Each path below is one point turned by a fixed rotation once a step. After each direction that follows a path, write how fast that rotation turns it, in degrees each step (0 if it stays still).
Each turn is a multiple of 5 degrees from 10 to 175, or 0.
Each row of a path follows its step; steps can be skipped.
Rotation 1:
step 1: [-20 -57 -24   3  52 -10   0   2  12  -8   1  46 -16  51  37 -27 -33 -42
 -23 -62 -37  28 -14   9  -5 -30  -8  -1   4 -23  18  58  15  13   0   0
  43  27   7  27 -38]
step 3: [ 22 -30 -47  28 -12   5  -7 -39  -7 -24   3  -7   5  -1  59 -49 -73 -22
  19  10 -25  26 -54 -23   5 -33 -40   4   4  28 -24  10 -12  10  21   1
 -34  42  35 -24 -25]
step 7: [ 46  -7 -32   9 -31   8  -5 -29   3  -8  30  -3 -36  27  29 -17 -44 -34
  24 -20   8  -3 -48 -12  -5 -93 -16  21   3   8 -58  33  -7  12 -11 -26
  -9  39  32 -25   9]
step 8: [ -3 -43 -39  13   7 -31   7 -30  -6 -11  14  21 -14  29  29  22 -37 -55
 -49   7  65  12 -15   6  28  -4 -21  15   4   6  25  18  25  -4  51 -36
   5 -49 -32 -57 -26]
step 9: [ 11 -11 -19  31  63  11  15  -8  33   1  20  71  -1  89  -3 -28   0 -22
  -3 -20  -9  12 -58   6  12   1  -6  27  44  -2 -36  30  12  14   6  16
  13  46 -22   8 -20]
step 11: [-16  -8  -9  31 -19  53 -16 -29   2   4 -36  -2 -37  35  25  -3 -49 -38
  26 -10 -19   9 -24 -15  28 -76  15  26   8  16 -42  -4  13  16 -13 -19
 -26  50  11 -44 -52]
step 12: [-18 -59 -34  -4   7 -45  26 -33 -16   5  34  35  10  12  52 -13 -67  -6
  -8  45   8  31  -1 -34  16 -18  -2   9  27  -1  40  37  10   7  28 -24
  19 -19  24 -56 -29]
step 14: [-27  -9 -37  -9  37 -35 -37 -15  50 -18  14 -25  24  25  65  12 -55 -14
 -36 -43 -14  26 -43 -14  17  -4 -25   9 -23 -12   6  15  41   7   8 -44
  11  24  45  38   9]
step 16: [  2 -58 -37  15 -10 -22  43 -36 -23  -4  63   6   1  24  30 -46 -41 -54
 -33   9  12  35 -12  22   2 -52 -11  -6  -7  -3   8  48  -2   6  47 -26
  -4  -8   9   7 -30]
Directions:
[ -2  -3   3   8   8  -7  -8   3  -3  -5   6   1  -7   3  -9   6   6  -3
   8   2   6  -7   6 -11  22  10  12  -4  -2   0  -4 -23  11   5   0 -15
  -1 -36   8  -1  -6] -> 170
[  6  16   0 -15   4  -1  15  -8   1   0  -1  16 -16   1  10  -3   1   2
   9  10   6  -9  -2  -8 -19 -17   3 -22  -6  -6   5   1  -3   1  -7 -10
  -4 -15 -12  -1  20] -> 135
[ -1 -17   6 -10  -9   3 -10  -6  17 -12  -4  14  11  -4   3 -20   3   8
  -4   4  10  -1 -13  -7  11  12   5  12 -15   9  -5   1  -2   8   1   5
   7  -4 -20  -6  18] -> 80
[  1  -5 -13  -1  -2  14  14  10   4   7  10   6   1  -5   7   7 -24   5
   6   1  17  13   3  -1  12   7  16  -7  15  -4  -5  -8   1 -13  -6  22
  -5  -2  -9  15   4] -> 110
[  3   3  17  -6  -6   2   1  -2  14   6  -8   6  -1   8   5   1   1  10
 -18 -23 -10  -4  11  -5   7  -4  16 -16 -13  -5  -1  -2  15   7  -8  -3
   6  10  -4  22 -15] -> 80
[ 21  -3  -2   1 -14  -3   0  -2   4  15   1  -2   0  -2  -6  -4 -14   4
   3  11  18   2   5  -1   1  -6   3  -8 -18   7   1  -8 -20  -4   7 -12
   7   6  -1 -17 -27] -> 90
Rotation 2:
step 2: [ -4  24 -69  48   9 -26   9  18  -8 -32  80  43 -37  68 -28  13  44  10
 -13  10 -17   6 -32 -20 -38 -15  22  21 -45  -5  19  13 -38  42 -20  -8
   4  23 -16  -8  12]
step 3: [ 11 -26 -30   8 -11 -18   4 -37 -18 -10   1 -25 -37  32  33  14 -77 -12
  46  48  10   0  70 -22 -38  49  -3   5 -30   9 -16 -46  10  26  52  29
 -11  39 -26  25  15]
step 4: [  3  37  -9  -2   6 -13  -3  -6 -25  23 -33 -13  17   0  47  40 -29 -14
 -22   9 -17  -1  57  15  13 -50  35 -52  57  -2 -30  45 -28  11 -52  71
  21 -25  -4  59   6]
step 5: [-31 -43 -26 -63  14  30 -36  41   5  62  25  11 -24 -23 -28 -13  24  33
 -41  -4 -44  22 -20  26  24  31  13  -3   6  25 -23 -14   4  69 -28 -28
  33  13  14  59  -7]
step 7: [-14   1  24  37   7  -6 -23 -44 -10  12  20 -24 -37  60  25  33 -36 -18
 -24   6 -12 -31  36   6  19 -57 -14  45 -18 -16 -79 -63   9 -13 -23 -18
 -51   1  24 -36  14]
step 8: [ 45  36 -41  -7 -26  28  18  58 -45 -14  20 -49 -53  -5  45 -40 -44 -16
 -20  47   9 -23 -49  -9  -6 -18  -9  12  46  17 -32  33 -45  36 -19  17
   5 -17  15  -6  14]
step 12: [-13  -3 -21   1   0   9 -40  31 -18 -41  43  69 -11  34  15  -3  14 -27
 -59  -8  20  16  -7  25   2 -12  12 -23  46  27 -57  53  12 -10 -50  48
 -30 -11 -27  41  50]
step 14: [ 58  31 -75  45  42   4  19 -49   4  25  43 -33  22 -16  44  -4 -62 -26
  21  -3  16  32  25   9   7 -41  13 -15 -24 -39   8 -18  -9  24 -16  -8
  -9 -19  -5  15 -63]
step 16: [ -3  44 -23 -33  -6  60 -12  25 -64 -31 -23  21 -25 -23 -11 -15 -19 -23
  11   2 -16  48  15  12   7  20   7  34  33  80 -28  32  -5  59  48  13
  19   3  26  -6  37]
Directions:
[  3  17  -6   5 -13   5   8   7   7   6 -18  -3  -3  -1   3  16   2  -2
  -1   7  -6  -9  11 -13 -11  -1   1  -8 -24  16   3   6   1  14  18   9
  13 -10   2  10  -9] -> 60
[ -1   8   3  -4   2  15  -1  -2   1 -15   9   2   9 -11  20  11 -10   6
  16  -4  12   0  -7   7 -11  31  -9 -12   2  -4  -8  -2  -4   7   0   4
  -8  -1   6  -2 -19] -> 135
[  6  12  -4  -4   9 -11  13   2   2  -8 -17   0  -5  -1   7   2   3  -9
  -7   7   8 -15  11   5   0  -2  10   0   7  -4   6 -29  -5  -2   4  -8
 -31   5  -3  11  -2] -> 95
[-16  -1  -3  13  -1  15   6   2   3 -11  -5  12 -13   8  -2  -3   1   8
   1   6   8  -3 -13 -13  -9 -12   6  -8   0 -18 -24   1  17   7  13  -4
 -10  -6  -9  -8  11] -> 70
[-18   9 -14   4 -17  -5   4 -16  12   3   0   6 -16   4   2  -6  -7  24
  13 -11  12   7   5   7  -8  -8  -2  13   7  14  12 -10   6 -10  -4  -1
   3  -1   1   3  -9] -> 100
Rotation 3:
step 0: [-23 -23   8  16  -6  20 -33 -83 -57  13  -8  42  37 -43 -84  -4   5  52
 -24   0  11   8  73  67  -4   4 -41  -9  23 -26   7  42  19 -18  27 -25
   9  18  24 -11   1]
step 2: [-37  18 -51 -22  24 -22  61  -8  25  43  16 -70  31 -81 -38 -20  -4   2
   8  21  12   7 -23 -60 -41  28  16   0 -31 -49  67  26   6 -40  -3 -19
  -6 -46   6  -8  -2]
step 3: [-41   6  12 -29 -45  20  12 -22 -33  54  40  19  44   0  37  60  78   7
  -4  40  -2  29  22  16  58 -18 -42  58  16  34  -5 -20  24 -36  -3  -4
 -38 -21 -10 -56  21]
step 5: [  5 -44  -3 -62  11 -56 -18 -38  29  10 -19   9  12 -22  31 -55 -20  16
  33   1  50 -38 -27 -15 -39  20 -36  20  58  16  38 -34   6 -41  28 -23
 -58  21  53  -9 -64]
step 8: [  9   2  66 -26  30 -40 -42  -8 -17 -16  10 -15  37 -19  -5  37  41   5
  34 -22 -12 -49 -55  -2  -9  56 -52 -23  26  29   1  86  31  11 -21  -1
  10 -78  20  -8 -21]
step 9: [ 17  10 -28  36  15 -14  52   2   7  21  -7  14  16 -80 -64   7  42 -12
  -4  42  16  10   1 -63 -11  44   7  -7 -72 -22 -10 -71  37  -1 -13  10
  23 -51 -23 -42  32]
step 13: [-62 -51  18   2  -7  36  62 -20   0 -14  44 -55  32 -46  -2  -4  18  31
  45 -38 -24  42  14  31  41 -53   8  -4  58   7 -22  11  38  35  34  10
 -43 -14  30   5 -51]
step 14: [-40  48   8 -34  12  29  42 -82 -43  42  25  46 -41  -6   6  30  -8  13
  -6  -6  18   4  14 -45 -25  64 -14 -32 -21  29  -5  25 -25  66 -51   5
   9  47  40  -7 -20]
step 17: [ 18 -14  40  19  27  10 -23 -26 -41  32 -20   9  31  32  38  13   5  43
 -31  37  17   7  25 -25 -84 -26 -32 -51 -16  91   0 -49   0   5  30   1
   3  11  19 -32  74]
Directions:
[ 11  -5   5 -14 -17   9  17 -13  15  -2  -3  -2 -10   3  12  -4  -5  -9
   8 -16   6   5   3  -6  19   6   2   5  20  -1  -4 -11 -10  10  -1  -6
   4   8  18   5  -8] -> 45
[  5   5  11   5 -14  10  12  -1   2  10   2  10   8   2  -7 -25 -12  -8
  -4   0 -11   1   2  -2   3 -16  -3  12  -9  -1   7  12   2 -12 -15  -5
  -5 -24  10  -3  14] -> 40
[ -1  13  -4  18   9   7 -14   9   9  13 -14   1   7 -11  15   0 -16 -14
   5  -3   8  10   9 -11   0 -10  -2  -3  10 -13 -19  -4   7  12  -8  -8
  -7  -4 -15   4  -1] -> 130
[  9  13   2  19 -10  -8  -2  -4   3  -3  -9   5   0   9   7 -21  16  18
   8  16  -9  -5  -4  -1  -5 -15  -6   1   9  -1   5 -15  -5  -4   6   4
 -13  14   0  17  -6] -> 55
[  7  -2  -5   3  -1  -7   0   5 -20  -2  19   1  -9  -8  11 -12 -11 -12
  11   2   5  17 -15   8   2 -11 -23   3  -8   1  -3 -17   9  -2   6  10
  13   3   5 -13  -8] -> 175
[ -2  -3  -1 -14  -6   3 -21  -6   6   8   2  27   7 -19  27  -7   6   5
 -23  -6   2  -4   1  -3   2  -2   5  -2  -2   5  15   1   0  -2  -1  11
   6   6  -2  -6  -4] -> 155
[ -1  -7   4   7   0 -11   6 -14   9  16  12  -1  -7   3  -8   0  -7   2
 -14 -13  -4   9  -3   5  -6 -14  -8 -10   7 -10   6  21   7  19  22  10
   3  -1  -5  16  -4] -> 60
Rotation 4:
step 7: [-79 -31  43 -31  25 -19  14  89   6  -1  19 -26  37  21  30   9  32 -28
  -6 -26  -9 -39  12  23 -16  19 -32 -10   1  -4 -13 -18 -22  31  26  59
  -1  31 -21 -17 -39]
step 8: [-60 -14  12  22  -6  14   7   5 -19 -43 -48 -68  40  -2  31 -24 -32  28
   9  18 -30  -9   5 -55  -5  37  10  37 -46  14  14   9   1  63  29 -15
 -64  -9   1  12  10]
step 10: [-29   8  24 -26  -2 -40  19  37 -16  -7 -33 -48  36  55  28  63   3   8
   4  25 -13 -72   0  -8  26  32  35  -7  -3 -41 -24 -20 -30  35  52 -16
 -47  26  -6  -4  11]
step 11: [-42 -34   3 -12   8 -13 -13  -4 -16 -48 -62 -69  47 -11  -9   0  31 -23
   0  15  38 -24 -19  -2 -19  -2  18  37 -66  33   4  44  46  24 -29   5
  15  42 -19 -43  -7]
step 12: [-15 -36  12 -29  -7 -56 -11  61  11 -20  40 -17  97  42  33  11 -11  30
  36 -15 -45 -18 -13  -7  19 -23  11 -25 -35 -20  -5   2 -29  37 -20 -16
   2  11  12 -18 -50]
step 14: [ -6 -61  -2 -30 -16 -25  32  33   4 -24 -33 -46  76  27  -4  11   6 -31
  18 -10  48 -23  45  38 -21  -8 -23  31 -37  -7  12 -25 -25  32 -64   0
   5  10  17  39 -34]
step 16: [ -4  -3  12 -69 -24 -21  44  41 -27  17 -66  -5  47  16   2  -1  31 -10
 -73 -31  25 -23 -12  20  10  -2  23  11 -12  32  -1  24  23  44 -60  26
  -1   0  -7 -40 -31]
step 17: [ 12 -21  -2   2  -9 -15  27  77  21  15 -42 -28  74   3  42  56 -17   9
  12   0 -18   3 -17 -39   2  -4  -1  55 -40 -24  57 -39 -21 -22  -5 -34
 -20  34  31  -3 -14]
step 18: [-51 -10  31  30  27 -31   8  34 -25  11 -46 -18  53 -57  41  24  23  -5
 -28 -29  -2 -16  18  -5   8  -4   3 -14 -29  87 -30   4   0   1 -19  67
  26  10  35 -14 -22]
Directions:
[ 11   5   4  -2  -2   4  13   4  -2   3  -1 -25  -2   5 -13 -19  -7  -3
   1   9  19  14  -3 -11  -9   3 -10   2 -11   4  12 -11  14   4  -6 -10
 -12  20   0   5   7] -> 125
[ -1  -3 -15 -18   5  -4  -6   8   8  -2  18  13   6   3  -2   4  19  -9
  -3   6  -2  12  11   3 -13  13  -7   6 -15 -18  10 -20   4  -1  -3  -8
  10  -3  -4  -6 -11] -> 145
[ 18   9  -7  -7   2  13  11  11   2  11  -7  12   5 -22   1   7  -3 -10
  -6 -19   6   5  11 -13   9 -15  -4  10   5   8   7 -12   2  -1   1  12
 -12  -7  11  -2 -11] -> 25
[-11   2  -6   4  -8   5   5   3 -17   5  -8  -1  -7   5 -19   5  11   9
 -17  -4   2   2  -6  10   9  -6 -11   7   3 -26   5   6 -14 -14   9   5
 -10  19  -2   3 -14] -> 110
[ -1 -17 -11  10  -1   9   6 -13  21  10 -10  -8   8 -15  -5   5  -8  -1
  -2   7 -14   4  10  -6  -2  -9  -3   4 -16  -4 -14  -1  -7  -1  -5   4
   3   9 -28   6   2] -> 115
Rotation 5:
step 1: [ 43  45   4  37  52 -80  51  -7  32  53  29  28  32  19   1 -19  28  24
 -40 -18 -19   9   0 -43 -16  -6  17 -27 -26 -44  14  -7  -4 -56  -1   4
  -3   3   3 -15 -21]
step 2: [  0  12  -6  50  15  -2  84  14   9 -16  -6  19  -9 -39  32 -20  14 -42
  -7  14  10  -1   2 -71  30 -48   9  26  -5 -12 -10   6   2  26  72  18
  -3 -24  37   0 -65]
step 5: [  9 -12 -10  39  10  -2  12  -8  41 -57  60  21  15 -15  10  -7 -33  36
  13  -5  33  -3 -11 -15  40  40  23 -11 -24 -70 -12 -45 -45 -57 -18 -30
   4 -14 -28 -34 -45]
step 7: [ 29 -33 -27  35 -37 -20  22   5   6 -28  22 -38 -27   0   6 -31   8 -26
 -18  54 -14   7   4  -4   5  11 -53  23  -3 -32 -16   1 -33  15  84  34
  10 -33  18  84 -24]
step 11: [-21  18  -5 -65  24 -35   2   6  30 -29  34  -8  22 -17 -19   7  22 -28
 -31  54 -43  17   9  31 -37   5  21  44  10 -34  17  21 -25  12  57 -32
  76 -13  33  21  -7]
step 13: [ 19 -10  45  -4  39  -7  17   4 -16 -23 -22  61  18 -46  59 -40 -27  45
 -26  12  -9  33  22 -24   8 -22  34  62 -43 -43 -16   5  11  -3 -65  11
  10  -1  -9  32  -6]
step 14: [ 28 -13 -32  39 -11  13  47 -16  17  11 -11  54  24 -32 -39 -47 -11 -12
 -12  10 -22  78 -34  23  34  18  17  37  21 -48  -8  24 -19   1   3  42
 -12 -29  33 -24  49]
step 16: [-21 -13  27 -28  18 -50   9  18 -32 -36  79  -6  13  16 -13  61  -6  39
 -32  40   8  -3 -27  30 -12  15  -7  40 -15 -72  11  49  20 -38  24 -16
 -15   1  32   1  12]
step 17: [ -2  24  10   3  56 -24  49 -12   2  12  14   5 -18  56  14 -29 -24 -33
 -42  -1   7  24 -30 -51 -34  12 -17  17 -97 -59 -12  -7   5 -12 -34   7
 -48   0 -17   3   7]
Directions:
[-10  -2  13   7  11 -16  -9   2 -10   2  19  18 -19   9   1   1  10  -1
  19   3  -6 -14   0   6  -3  -2  -2   6  11   2 -12   1 -12  -5  -7 -13
  -7   1  -4  15  13] -> 90
[ 12 -11 -10  21  -2  -9  -6  -4 -11  16 -13  18   6  -3  -4  -8   8  17
   7   1   0   0   2   1  -7 -11   5  11   8   4  -2   9  12   2  16  21
  -3   3  -7   5 -14] -> 60
[  7  -3   6  -8   5   9   0 -14 -19  -4 -11   2   0   6  -3  14   3  -2
 -12   3 -13  11  -4   5  -8  16 -12  14   6  -9 -21  12  -2  16  -6  -8
  -9   5 -13 -15  -6] -> 10
[-11   9  -1   8   8   2  -6 -17 -14   2   7 -17  -1  -5  17   1  -9  -5
  14 -13 -12  10 -12   8  19 -13   3  19 -22   3  -1   2   1   3   4  10
  -4   2   0  -1   1] -> 100
[-21  -5  -4  10  -7  -7  -1  11   6  14 -22 -17 -12   8 -18  -9  15  -9
  -4   3  -5   4  -6 -11   7   2   0   4  -7 -10 -15 -17  -1   0   3   0
 -16  -6   1  -1   0] -> 140
[-12  -6  10  -5   3 -10  -5   9   6 -18 -12   2  -9   0 -11  12 -10  19
  -2  -1 -21  13   6   6   7  -9   3   5   5   9   1   2   6 -24 -10  -1
   8   1   4  -4 -19] -> 140
[ -1 -13  -1   5  -3   4  14   4  -9  -4  12   6 -14  15  -5  -3  -8   0
  13   1  -3  -2 -13  -1  12  17  -5 -23 -17   2   2   1  17   3  12  -6
   5   1 -15   1 -19] -> 25
[ -2  10 -23   3   7   0  -3  14   6  11  17  -3   0   4   4  13   4  -2
  -6  -3   1  -4   1  26 -18   2   5   3  -7 -10  -8 -11   0  -7   5  -6
  -1  14   9  -5 -23] -> 70
Rotation 6:
step 5: [ 38 -20   0   5  14  69  52   8  31  -5  20 -31   5  -3   1  38  38   9
   7  23 -21  28 -25  58 -62 -41 -15   8 -14 -23 -23 -35  -1 -73  19 -22
  64 -11 -25 -46  20]
step 7: [   6   23   27   19  -36    7   24  -39   46   25   20  -27   13    0
   10    8   61   33  -44  -30   34   12   -2  -13   -8   25  -24   -3
    4    2 -106   -7   25    8  -44  -28   47   10   38   41  -58]
step 8: [-11   3  -2 -25 -19 -15   1   8 -17  -4  45 -15 -28   1 -21  19 -66  19
 -45   0  13  21 -25 -40 -21 -18  -7  -9  29  92 -14 -51  27 -33  33 -19
 106  -5  -5 -21   0]
step 9: [-25  -5 -27  19 -53 -33  46  24 -21  34 -11 -40  36   2 -73  31  -5 -41
   0 -12  14  44 -35  29  17  25 -33  14 -39  55  32 -17  32  57 -62  -3
  13  37  11  11   0]
step 13: [ 30  -3  26  12  28  24  10   7  29  19 -18 -71   3   2  50 -19 -53 -13
  16  48  60  -2   3 -48 -30  32 -11  34  -1   8 -62   8 -24  11 -16 -41
  62 -63   0   4 -24]
step 15: [-12 -43  29   5 -16 -49  67 -18 -14  23  -4 -49  -6  -7  42   0  37 -29
  22 -27  -1   4 -34   3 -23  25 -24 -16 -31  64  25 -28  37 -26  28  -3
 102  28   2  -8  18]
step 16: [-44 -46 -65  38 -28  33  12  28  16   2 -16 -37  -5  28  -3   5   5 -13
 -47  23  -9 -22  18  36 -14  -1 -36  -2   3  77 -46  22  -9  20 -88 -12
  46  11  23   2 -36]
step 17: [ 16  -6  67  24 -43  -2 -32   8   4  -3  61   5  23  -7 -59  14   3  68
  -8 -21 -11   2 -24  25 -40 -37 -14 -56 -23  56  -2 -46 -35  -4 -22 -49
  29  30  -1  28 -32]
step 18: [-17  38 -18  -6 -27 -23  41  -3 -35  35 -23 -37  62 -62 -34  59 -38  17
  16  53   8   4   1  39   3  21   8  44 -33  34 -42 -59 -22 -40  13  -1
  43  -9  21 -10   4]
Directions:
[ -4  -1 -21  -3   2   5  -5  11  -1  12 -19  -9 -23   0  -1  12 -17   1
  -7   9   4 -17   4  -6 -12 -13  -5  -1  17   3   1  -5  -4  -6  -3   5
   1 -12   2  11  17] -> 140
[ 11 -16   7  -4   1  19   1   7 -13  16  15   1  -3  -6  -1  -1 -14 -12
  -9   1  -9  16 -12 -11   3 -14   9  -4 -12   0   2   8  -4  -3 -19  -4
  -4  -8  17  -6   1] -> 90
[ 10  25  -2   9   8 -14  10  -2   7  11   2  -1  -8   2  15  -6   8  -1
 -13  -9  10  17  -7 -25  -4   3   5  13  12   3  -7  -1  12  -5   2   1
  -7 -15   3  -7  -1] -> 55
[-10  -4  -8  -1 -12   7   3   0  -2  -6 -16  -3  -3  -2   4  -1  16  -9
   2  11 -15  26  -3   0   2  -2  -7  16  -8  15  11   8  -5  18  11  -3
   3 -20 -11   6   7] -> 110
[ 17  -7  10   3   8 -12  -5  -6  12  -9 -20   6 -10  -3 -14   5 -14 -24
  10   4   8   8   4  -3 -10   3   0   9  -3 -18   0  15  -9  -6  -1  -5
  -6   2 -14 -10   0] -> 40
[  3  17   0  -6   3   4  14   8  -9 -14  -7   1   6  -3  16  -4 -21  -8
   2  -6  -5  -5  -5   6  13   5  -2  -7   7  12  -7   7 -25  -8   8  11
  16  -9   0 -17  -6] -> 145
